[[154, 111, 146, 136, 113],
 [140, 122, 141, 131, 119],
 [123, 136, 139, 103, 133]] | 154

[[103, 122, 110, 109, 118],
 [122, 104, 155, 148, 130],
 [151, 136, 144, 146, 137]] | 103

[[131, 119, 135, 118],
 [132, 143, 103, 140],
 [120, 155, 102, 157]] | 131

[[139, 126, 129, 128, 123, 134, 126],
 [121, 132, 121, 126, 128, 140, 119],
 [120, 123, 140, 129, 121, 149, 129]] | 139

[[140, 129, 122, 152, 136, 131],
 [129, 123, 125, 123, 120, 118],
 [121, 141, 131, 123, 126, 128]] | 140

[[114, 151, 117, 114, 115, 138],
 [105, 141, 122, 107, 128, 115],
 [123, 136, 143, 111, 125, 102]] | 114

[[117, 128, 129, 130, 128, 115, 129],
 [151, 128, 127, 129, 128, 113, 128],
 [117, 129, 128, 126, 129, 153, 129]] | 117
---
[111 138 133 156 107 123 111] >> 111
[129 129 127 125 104 128] >> 128
[121 135 111 103] >> 103
[118 136 148 153] >> 153
[121 107 155 109 142 133] >> 133
[ 99 118 121 134 122 102 119] >> 119
[141 144 107 152 132] >> 132
[156 142 137 105 116] >> 116
[139 122 118 127 126 151] >> 151
---
[101 139 121 120 117] 121
[150 141 136 147 136] 136
[153 128 134 132 118] 134
[119 116 100 108 111] 100
[128 156 118 115 155] 118
[152 135 114 122 116] 114
[143 109 100 137 122] 100
[122 104 124 129 114] 124
---
[115 122 128  99 112 120 123] Out: 115

[[122 140 134 133 124 127]
 [138 123 115 130 132 127]
 [117 138 116 116 131 154]] Out: 122

[132 113 150 106] Out: 132

[[126 123 122 119 117 138 143]
 [134 123 154 131 139 114 117]
 [124 125 124 120 136 130 128]] Out: 126

[[119 122 111 107 140 127]
 [119 123 110 107 141 127]] Out: 119

[128 151 141 113 138 100 140] Out: 128

[143 125 102 140] Out: 143
---
[[127 138 114 110 124 133]
 [106 146 135 137 103 120]
 [109 158 110 125 139 114]] Answer: 109

[[125 137 131 118]
 [127  99 118 122]
 [127 137 126 124]] Answer: 127

[[121 129 132 140 132 129]
 [134 132 128 120 125 126]
 [111 119 129 151 141 129]] Answer: 111

[[128 120 136 118]
 [128 146 135 122]
 [149 127 138 129]] Answer: 149

[[127 129 125 126 127 100]
 [133 125 126 132 131 106]
 [146 121 127 134 136 155]] Answer: 146

[[122 135 120 154]
 [118 117 108 129]
 [125 126 128 143]] Answer: 125

[[143 126 119 104 140]
 [133 134 116 113 136]
 [124 124 125 127 126]] Answer: 124

[[154 143 130 124 137]
 [119 111 125 135 118]
 [140 140 135 127 122]] Answer: 140

[[116 130 135 127 103 143 115]
 [140 108 139 124 103 114 137]
 [127 116 134 127 150 118 129]] Answer: 127
---
Q: [131 106 123 125 129 129]
A: 131
Q: [104 105 126 133 125]
A: 104
Q: [123 119 134 148 139 111 105]
A: 123
Q: [127 150 124 123 125 117 112]
A: 127
Q: [147 122 130 145 104 119 120]
A: 147
Q: [133 116 130 122 124 154 126]
A: 133
Q: [114  99 117 143 148 132]
A: 114
Q: [152 129 115 134]
A: 152
---
[[146 150 130 135]
 [133 110 150 141]] gives 110

[[145 128 118 118 113]
 [ 99 134 126 121 109]] gives 126

[[124 128 129 150 109 121]
 [137 127 118 130 143 134]] gives 130

[[135 129 131 128]
 [108 103 103 149]] gives 103

[[135 106 125 127 139]
 [130 111 144 148 137]] gives 144

[[140 123 115 142 141]
 [150 126 120 126 143]] gives 120
---
[106 141 132 158 131]
131
[129 128 135 104 114 119]
119
[114 115 132 150 105]
105
[124 136 103 116 130]
130
[152 139 145 135]
135
[105 126 132 137 123]
123
[114 149 136 135 138]
138
[115 137 133 131 127 154]
154
[136 147 158 123 156 129]
129
---
[[110 136 142 119 112 118 137]
 [116 137 145 106 137 131 122]
 [150 121 115 135 136 130 121]] -> 137

[[134 121 123 113 109]
 [116 152 132 139 131]] -> 152

[[107 118 139 150 136 120 127]
 [122 135 131 139 110 104 145]] -> 135

[[152 151 150 131]
 [109 147 106 131]
 [137 146 128 128]] -> 147

[[129 140 139 127 121 133 112]
 [129 145 143 126 116 137 101]] -> 145

[[108 141 128 137 127 105]
 [147 129 116 142 103 150]] -> 129
